Each row is where one point has got to under a steady rotation. How many steps took it there?
The counts run from 0 to 530.
| -0.810 | -0.855 |  1.135 |  3.060 |  3.105 | -0.722 |  0.200 |  0.716 | -0.774 |  0.401 |  3.220 |  2.808 |  1.225 |  0.995 | -0.901 |  0.703 | -1.168 |  0.621 | -1.408 | -0.859 | -0.137 | -6.070 | -2.367 |  1.652 |  0.458 |  0.499 |  1.826 |  0.153 | -0.332 | -2.210 |  1.763 | -0.374 |  1.279 | -3.357 |  0.220 | -2.953 | -2.027 | -1.996 |  3.413 |  1.090 | -1.525 | -0.670 | -0.858 |  336
|  0.219 | -1.002 |  2.324 | -1.323 |  1.953 | -0.698 |  0.547 |  2.356 |  0.041 |  5.257 |  1.085 |  0.743 |  0.524 |  0.461 |  0.156 |  0.497 | -3.563 |  0.278 | -0.782 |  2.348 | -0.206 | -3.206 |  1.757 |  0.889 | -0.432 |  2.162 |  2.111 | -2.729 | -0.615 | -2.430 | -2.794 | -0.672 | -1.096 | -4.090 |  1.418 | -1.380 | -2.833 | -1.414 | -0.768 | -0.172 | -2.167 |  1.901 |  0.464 |  452
|  0.145 | -2.594 |  1.076 |  0.144 |  3.052 | -0.035 |  0.256 |  1.575 |  1.339 |  3.134 |  0.902 |  2.983 | -1.565 |  0.807 |  0.952 |  1.933 | -2.879 |  0.944 | -1.486 |  0.568 | -1.282 | -5.266 |  0.829 |  0.234 | -0.600 |  2.588 |  0.405 | -1.899 | -1.333 | -3.407 | -1.170 | -0.445 | -0.347 | -2.794 | -0.116 | -1.336 | -2.094 | -0.684 |  0.157 | -0.690 | -4.040 |  2.387 |  1.078 |  97
|  0.244 |  0.789 |  3.785 |  1.977 |  1.452 |  0.725 | -1.260 |  0.399 |  0.594 | -0.610 |  3.841 |  1.319 |  0.377 | -0.307 |  0.621 |  3.231 | -3.428 |  2.256 | -0.181 |  0.372 |  0.221 | -3.926 |  2.535 | -0.827 | -1.524 |  0.370 |  3.785 | -0.949 | -0.129 |  1.397 | -1.315 | -0.689 | -1.653 | -4.361 |  2.485 | -0.732 | -0.702 | -1.274 |  0.411 | -0.613 | -1.904 |  2.568 |  1.016 |  149
| -0.269 | -0.100 |  2.359 | -0.536 |  2.727 | -0.634 |  0.808 |  3.079 | -0.388 |  3.683 |  1.624 | -0.446 |  1.080 | -0.376 |  0.774 |  0.159 | -4.003 | -0.061 | -2.624 |  2.730 | -0.397 | -3.136 |  0.876 |  0.961 |  0.610 |  2.011 |  2.573 | -2.561 | -1.903 | -2.356 | -1.267 | -1.358 | -0.750 | -3.529 |  1.900 | -1.834 | -3.151 | -0.827 | -0.915 |  0.274 | -2.298 |  0.622 |  0.927 |  454
| -1.143 |  0.036 |  1.689 |  1.478 |  4.094 | -1.175 |  0.241 |  2.422 |  0.382 |  2.103 |  3.634 |  2.257 |  0.048 | -0.700 |  0.069 |  0.603 | -1.532 |  0.133 | -3.822 |  1.954 | -0.505 | -4.856 | -1.515 | -0.394 |  1.699 |  1.910 |  0.557 |  0.211 | -3.593 | -1.157 |  1.471 | -0.282 | -0.415 | -3.235 |  1.542 | -2.128 | -0.678 | -0.417 |  1.471 |  0.605 | -3.172 |  0.924 |  0.283 |  103
|  0.439 | -0.625 |  1.671 | -1.058 |  3.697 | -1.857 | -0.539 |  1.600 |  0.109 |  3.705 |  3.305 |  5.384 |  0.350 |  1.230 | -1.284 |  0.883 |  0.646 |  0.487 |  0.074 |  2.666 |  1.489 | -4.024 | -1.175 | -1.107 | -0.772 |  2.287 |  0.161 |  0.402 | -0.986 | -0.789 |  0.027 |  0.771 | -0.257 | -4.155 |  2.076 | -1.207 | -0.267 | -0.629 |  2.551 |  0.338 | -2.009 |  1.834 | -0.610 |  108
| -1.532 | -0.361 |  4.169 |  1.697 |  1.861 | -0.386 | -0.395 | -0.057 | -0.281 |  1.823 |  2.746 |  1.843 |  2.205 |  1.088 | -1.175 | -0.246 | -2.102 |  0.240 |  0.309 |  0.848 |  0.167 | -4.368 | -0.861 |  0.288 | -3.472 |  0.550 |  3.684 | -1.329 | -0.701 | -2.207 |  1.050 | -2.144 |  0.942 | -1.932 |  0.437 | -2.998 | -2.656 | -2.586 |  3.664 | -0.448 | -0.973 |  0.242 | -1.002 |  251
| -1.820 | -0.593 |  1.790 | -0.002 |  2.079 | -0.938 |  1.562 |  0.645 | -0.131 |  0.602 |  1.511 |  3.884 |  0.454 | -0.054 |  0.766 |  1.717 | -1.187 |  0.690 | -2.064 |  3.351 |  0.504 | -4.568 | -0.749 | -0.935 | -2.418 |  1.966 |  1.001 |  0.517 |  0.817 | -4.188 |  1.359 | -1.285 |  0.384 | -4.376 |  0.646 | -2.084 | -2.199 | -1.467 |  3.141 | -1.827 | -1.467 |  0.262 | -0.391 |  179
| -3.084 | -0.134 |  0.764 |  1.236 |  2.790 | -0.020 | -1.464 |  0.423 | -1.184 |  1.165 |  1.947 |  2.810 | -0.296 |  2.155 |  0.564 |  0.077 | -0.570 |  2.679 | -2.238 |  1.489 |  1.170 | -3.605 | -3.560 |  1.368 | -0.043 |  1.982 |  0.815 |  0.518 |  1.261 | -4.015 |  0.628 | -0.574 | -0.370 | -3.657 |  3.090 | -2.885 | -0.953 | -2.091 |  2.481 | -1.300 | -2.247 |  0.353 |  0.242 |  264
| -0.987 |  0.536 |  2.642 |  0.746 |  4.005 |  1.485 | -0.176 |  0.822 | -0.671 |  1.476 |  3.428 |  0.469 |  1.514 |  0.706 |  0.105 |  0.442 | -3.675 |  3.373 | -3.377 |  1.271 |  2.301 | -2.230 | -2.813 |  0.447 |  1.953 |  1.003 |  0.631 |  1.347 |  0.727 | -0.653 |  0.302 |  0.160 |  1.492 | -4.054 |  2.952 | -0.778 | -1.482 | -3.795 | -0.860 | -0.464 | -1.416 | -0.034 | -0.125 |  280
| -0.172 |  0.124 |  5.071 |  0.044 |  0.843 | -0.317 | -0.434 |  2.283 | -0.511 |  1.101 |  1.552 |  2.929 |  0.222 |  2.007 | -1.756 |  2.003 | -2.408 |  1.625 |  0.552 |  2.189 |  2.555 | -2.557 |  1.063 | -1.418 | -1.757 |  0.830 |  2.625 | -1.128 |  1.566 |  0.148 | -0.279 | -2.199 | -0.079 | -2.801 |  2.742 | -1.166 | -1.900 | -3.623 |  0.972 | -3.154 | -1.761 |  1.554 |  0.700 |  518
| -0.128 |  1.327 |  2.142 | -0.425 |  5.365 | -0.078 | -2.076 |  2.985 |  0.853 |  1.647 |  4.662 |  0.096 |  1.984 |  0.982 | -1.693 | -0.137 | -1.802 | -0.260 | -2.841 |  0.876 |  0.257 | -3.671 | -1.483 |  1.831 |  0.883 |  1.751 |  2.109 |  0.056 | -0.314 | -0.298 |  0.375 |  2.215 |  0.663 | -3.650 |  1.770 | -1.748 | -1.943 | -0.006 | -0.185 |  2.024 | -2.259 | -0.263 |  0.771 |  120
|  0.960 | -1.293 |  3.820 |  1.106 |  3.368 |  1.108 | -0.759 |  0.969 |  1.364 |  3.730 |  3.644 |  2.462 |  1.215 |  1.285 | -3.759 |  2.353 | -2.305 |  1.340 |  0.189 |  0.322 |  0.951 | -2.989 |  0.581 |  0.786 | -1.624 |  0.549 |  1.386 | -1.350 |  0.093 |  0.850 | -1.710 | -0.281 | -0.726 | -3.353 |  2.875 |  0.104 | -1.654 | -1.667 | -0.205 | -0.784 | -1.281 |  2.804 | -1.302 |  360
|  0.343 | -0.056 |  4.952 |  0.941 |  1.795 |  1.340 |  0.308 |  1.182 |  0.401 |  0.635 |  1.546 |  1.826 | -0.608 |  1.302 |  0.134 |  1.314 | -5.162 |  2.675 | -0.943 |  2.142 |  1.026 | -3.448 |  1.349 | -0.788 | -1.851 |  1.222 |  2.794 | -0.622 |  1.225 | -0.989 | -0.133 | -1.818 |  1.051 | -1.712 |  0.423 | -1.723 | -2.202 | -3.182 | -0.697 | -3.022 | -2.093 |  1.969 |  1.360 |  521
| -1.679 | -0.748 |  0.645 |  2.122 |  1.099 |  0.590 | -0.018 |  0.958 | -0.419 | -0.718 |  2.762 |  0.155 |  0.337 | -0.247 |  0.925 |  1.735 | -2.541 |  1.733 | -3.540 | -0.876 | -1.599 | -6.130 |  0.631 |  2.142 |  1.426 |  0.775 |  1.459 |  0.079 |  1.115 | -1.977 |  0.262 |  1.492 | -0.296 | -5.334 |  0.937 | -2.640 | -1.799 | -1.686 |  1.180 |  0.179 | -2.290 |  0.397 |  1.671 |  420
| -2.877 | -1.520 |  3.142 | -0.172 |  2.974 | -1.839 | -1.720 |  2.087 | -0.866 |  2.689 |  2.649 |  1.463 |  2.020 |  1.031 | -1.016 |  1.245 | -1.174 | -0.865 | -0.926 |  0.758 |  0.508 | -3.179 | -2.429 | -0.003 |  0.494 |  1.634 | -0.401 | -1.129 | -3.015 | -1.713 |  0.419 | -2.759 | -0.349 | -2.709 |  3.867 | -1.461 | -2.207 | -2.168 |  2.620 | -0.582 | -1.780 |  1.506 | -0.454 |  17
| -2.045 | -0.891 |  1.308 |  0.862 |  0.366 | -1.222 | -0.259 |  2.273 | -1.233 |  0.679 |  2.845 |  1.849 |  0.782 |  0.756 | -1.625 |  2.015 |  0.453 |  0.164 | -1.509 |  0.122 |  0.556 | -5.258 |  0.371 |  1.475 |  1.814 |  0.118 |  0.671 |  0.124 |  1.263 | -0.468 | -0.172 |  0.815 | -1.394 | -6.505 |  3.209 | -2.317 | -1.310 | -2.535 |  3.098 | -0.496 | -1.334 |  0.447 |  0.229 |  424
|  0.961 | -2.070 |  3.489 |  0.817 |  1.852 |  0.903 | -0.217 |  1.975 |  0.863 |  2.358 |  1.836 |  2.220 | -1.615 |  1.517 | -1.788 |  1.986 | -3.820 |  2.144 | -0.564 | -0.941 | -0.284 | -4.905 |  1.257 |  0.823 |  0.317 |  1.207 |  0.636 | -0.573 |  1.974 | -0.307 | -2.417 |  0.581 |  0.177 | -2.969 | -0.433 | -0.870 | -2.001 | -3.565 | -0.730 | -1.666 | -2.980 |  2.984 |  1.068 |  79
|  1.041 | -1.006 |  2.580 |  0.348 |  0.909 |  0.843 |  0.107 |  3.076 |  0.029 |  1.568 |  2.091 |  1.830 | -0.859 |  1.492 | -1.925 |  2.169 | -2.616 |  2.154 | -1.536 |  2.308 |  0.614 | -3.633 |  3.137 |  1.426 |  0.342 |  1.146 |  2.264 | -2.038 |  1.492 |  0.193 | -1.411 | -0.009 | -1.578 | -4.354 |  3.274 | -1.689 | -1.480 | -1.181 | -1.289 | -1.955 | -2.065 |  2.289 |  1.687 |  434
|  1.152 |  0.026 |  3.733 | -0.356 |  0.856 | -1.174 | -2.168 | -0.008 | -1.668 |  2.511 |  2.147 |  2.714 | -0.501 |  2.151 |  0.212 |  0.303 | -3.116 |  2.281 |  2.407 |  1.391 |  0.887 | -3.729 |  1.091 | -0.201 | -1.700 |  2.259 |  3.676 | -1.229 |  0.350 | -0.720 | -2.947 | -0.371 |  0.231 | -2.784 |  0.781 | -1.928 | -1.234 | -2.507 |  0.419 | -0.135 | -1.271 |  3.799 |  1.693 |  237
|  0.567 | -1.166 |  3.454 | -0.600 |  1.884 | -0.613 | -1.047 |  1.995 |  0.114 | -0.053 |  1.794 |  3.653 |  1.711 |  1.563 |  0.931 |  3.688 | -1.969 |  0.848 | -0.450 |  1.589 |  2.155 | -4.129 |  1.159 | -2.763 | -1.137 |  1.879 |  1.697 | -2.478 | -1.543 |  0.421 |  1.072 | -2.451 |  1.829 | -2.244 |  2.604 | -0.736 | -2.001 | -1.483 |  1.059 | -0.167 | -2.880 |  1.181 |  1.874 |  306
| -0.108 | -0.765 |  2.268 |  0.813 |  3.371 | -1.977 |  2.079 |  2.396 | -1.340 |  2.604 |  2.240 |  2.536 | -0.178 | -0.694 | -0.344 |  1.187 | -3.078 |  0.567 | -1.243 | -0.018 |  0.957 | -4.311 | -2.176 |  0.280 |  2.467 |  1.725 | -0.215 |  1.140 |  0.344 | -2.098 | -1.203 | -1.500 |  0.244 | -4.287 | -0.500 | -1.280 | -2.674 | -4.013 |  1.697 | -0.212 | -1.457 |  0.548 | -1.435 |  87
|  0.150 | -1.506 |  1.213 | -0.656 |  0.672 |  0.679 | -0.893 |  1.269 |  0.698 |  1.243 |  1.196 |  2.064 |  1.537 |  1.774 | -0.604 |  2.451 | -1.027 |  1.031 | -0.438 | -0.468 |  0.501 | -5.166 |  2.268 |  1.191 | -2.951 |  1.329 |  2.761 | -2.440 |  3.402 | -2.134 | -1.546 |  1.553 |  0.074 | -5.073 |  0.468 | -1.260 | -2.725 | -1.497 |  1.481 |  0.244 | -2.362 | -0.047 |  1.296 |  414
|  1.018 | -1.686 |  2.635 |  0.703 |  3.158 | -0.609 |  2.260 |  2.820 |  0.862 |  2.360 |  1.246 |  3.458 |  0.950 |  0.148 | -0.582 |  2.579 | -2.547 | -0.396 | -0.647 |  1.453 |  0.671 | -4.564 |  0.898 | -1.085 | -1.808 |  1.450 |  1.880 | -2.481 | -1.367 | -1.966 |  0.306 | -3.044 |  0.198 | -2.548 |  0.770 | -0.620 | -3.375 | -1.304 |  1.591 | -0.950 | -2.737 |  0.203 | -0.947 |  93
| -1.247 | -1.078 |  2.488 | -1.884 |  3.637 |  0.010 | -0.885 |  1.749 | -0.627 |  2.394 |  2.072 |  2.182 |  2.068 |  2.572 | -1.500 |  1.973 | -1.655 |  1.392 | -0.397 |  0.831 |  2.841 | -2.208 | -2.959 |  0.133 | -0.032 |  1.055 | -0.747 |  0.447 |  2.657 | -1.558 | -0.892 | -0.167 |  1.659 | -4.017 |  3.023 | -0.371 | -2.929 | -4.032 |  0.610 | -1.006 | -0.729 |  0.532 | -0.636 |  284
|  0.460 | -0.571 |  3.533 | -2.189 |  2.513 | -0.578 | -3.068 |  0.567 |  1.191 |  0.666 |  2.690 |  3.881 |  0.286 |  1.190 | -0.629 |  2.340 | -0.212 |  1.121 | -0.217 |  1.299 |  0.755 | -4.108 |  0.820 | -1.466 | -3.660 |  3.598 |  1.296 | -0.469 |  1.582 | -0.720 | -0.791 |  1.488 |  0.475 | -3.608 |  0.010 | -0.299 | -1.123 | -0.764 |  1.561 | -0.633 | -2.645 |  2.198 |  1.989 |  395
| -0.147 |  0.741 |  1.974 |  0.074 |  5.656 | -0.130 | -0.975 |  1.504 |  0.565 |  0.555 |  5.173 |  1.079 |  2.491 |  0.232 | -0.926 |  0.068 | -2.274 | -0.009 | -1.984 |  0.361 | -0.169 | -4.287 | -2.360 |  1.295 |  0.388 |  1.283 |  1.643 |  1.844 | -0.008 | -0.679 |  1.194 |  1.578 |  1.146 | -3.872 |  0.896 | -1.782 | -2.049 | -0.577 |  0.965 |  2.091 | -0.948 | -0.248 |  0.134 |  122
| -0.537 |  1.872 |  1.736 | -0.393 |  4.168 | -0.507 | -1.853 |  1.087 | -1.370 |  0.390 |  3.911 |  1.624 |  1.197 |  0.480 |  2.046 | -1.138 | -2.197 |  2.168 | -2.424 |  3.037 |  0.539 | -3.066 | -2.128 |  0.537 |  0.586 |  2.864 |  2.604 |  1.729 | -0.568 | -1.644 |  0.920 |  1.161 |  0.307 | -3.749 |  2.738 | -2.911 | -1.202 | -0.093 |  0.348 |  0.898 | -1.416 |  0.556 |  1.584 |  475
| -0.429 |  1.236 |  2.404 | -0.447 |  2.487 | -0.868 | -2.281 |  0.725 | -0.390 |  1.503 |  3.675 |  0.619 |  0.297 | -0.641 |  0.319 |  0.024 | -1.464 |  1.861 | -2.575 | -0.272 |  0.117 | -4.538 | -0.884 |  0.721 |  0.843 |  2.711 |  1.509 |  1.275 |  1.688 | -1.092 | -1.357 |  3.379 |  0.481 | -5.239 | -1.252 | -1.627 | -0.763 | -2.684 |  1.141 |  1.651 | -2.224 |  0.688 |  1.953 |  403
|  0.923 | -0.948 |  1.611 | -1.966 |  2.883 |  0.483 |  1.117 | -0.163 |  0.010 |  1.379 |  3.023 |  4.030 |  1.758 |  1.674 | -0.219 |  1.071 | -2.161 |  2.021 | -0.687 |  3.703 |  1.480 | -3.735 | -0.294 | -0.282 | -2.029 |  1.540 |  1.201 |  1.454 |  2.230 | -1.618 |  0.897 |  1.363 |  2.212 | -4.732 |  2.030 | -1.194 | -2.208 | -1.602 |  0.394 | -0.634 |  0.674 |  0.996 | -0.207 |  198
| -2.795 |  0.183 |  0.531 |  1.752 |  2.944 |  0.262 | -0.914 |  0.114 | -1.491 |  0.971 |  1.968 |  2.207 | -0.194 |  1.366 |  1.318 | -0.047 | -1.370 |  2.922 | -2.584 |  1.501 |  1.052 | -3.885 | -3.309 |  1.237 |  0.340 |  1.898 |  1.503 |  0.346 |  0.673 | -4.187 |  0.538 | -0.745 | -0.340 | -3.512 |  2.888 | -3.238 | -0.797 | -2.030 |  1.860 | -0.987 | -2.477 |  0.065 |  0.382 |  263
| -2.116 | -1.382 |  2.837 | -1.059 |  1.594 |  0.116 | -2.033 |  2.060 |  0.752 |  3.195 |  1.917 | -0.980 |  1.859 |  1.298 |  0.848 |  2.508 | -2.907 |  0.403 | -2.453 | -0.887 |  0.820 | -3.898 |  0.038 |  0.101 |  2.267 |  0.854 | -0.205 | -2.371 | -1.733 | -0.559 | -1.076 | -0.184 |  0.865 | -3.854 |  2.926 | -0.346 | -2.022 | -3.712 | -0.645 |  0.868 | -3.425 |  0.984 |  1.438 |  295
| -0.509 |  1.731 |  3.006 |  0.310 |  2.004 | -1.338 | -2.269 |  2.321 | -1.223 |  0.751 |  2.541 |  0.759 | -1.641 |  0.173 |  0.100 |  1.912 | -2.522 |  1.965 | -1.050 |  0.259 |  0.896 | -2.590 |  0.114 |  0.777 |  1.541 |  1.979 |  2.097 |  0.152 |  2.367 | -0.619 | -3.471 |  0.516 | -2.309 | -5.144 |  1.604 | -1.376 | -0.352 | -2.457 | -0.218 | -0.806 | -2.235 |  2.154 |  2.085 |  154
| -0.681 | -0.804 |  3.732 | -0.835 |  2.056 | -2.020 |  0.168 |  3.206 | -1.491 |  2.429 |  3.246 |  1.581 | -0.020 |  0.833 | -3.453 |  0.682 | -1.989 | -0.580 | -0.582 |  1.739 | -0.190 | -3.555 | -0.603 |  1.623 |  1.995 |  1.433 | -0.532 |  1.271 |  1.114 | -1.024 | -0.906 | -0.107 | -0.599 | -4.535 |  1.749 | -2.133 | -2.429 | -2.878 |  1.145 | -1.762 | -0.096 |  2.555 | -0.160 |  442
| -1.892 | -0.744 |  1.589 | -1.772 |  1.554 | -1.745 | -0.951 |  2.093 | -1.303 |  2.497 |  3.316 |  0.039 |  3.374 |  1.793 | -0.809 |  1.282 | -1.750 | -0.956 | -0.579 |  0.662 |  0.763 | -4.189 | -0.675 |  1.498 |  2.290 |  0.031 |  0.273 | -0.041 | -0.176 | -1.081 | -0.086 |  0.938 |  1.148 | -5.624 |  3.601 | -1.915 | -2.808 | -2.784 |  1.324 |  1.464 |  0.148 |  0.624 |  0.319 |  211
| -0.206 | -0.409 |  1.929 |  1.012 |  2.180 | -0.907 | -0.516 |  2.795 | -1.935 | -0.153 |  2.189 |  3.829 | -0.849 |  1.838 | -1.028 |  2.413 | -0.521 |  2.394 | -0.317 | -0.339 |  2.166 | -3.680 | -1.552 |  0.270 |  2.227 |  1.383 |  0.149 |  1.147 |  3.043 | -0.138 | -0.551 | -0.103 | -0.357 | -4.660 |  2.419 | -1.449 | -1.243 | -3.601 |  1.700 | -1.370 | -2.169 |  0.800 |  0.656 |  70
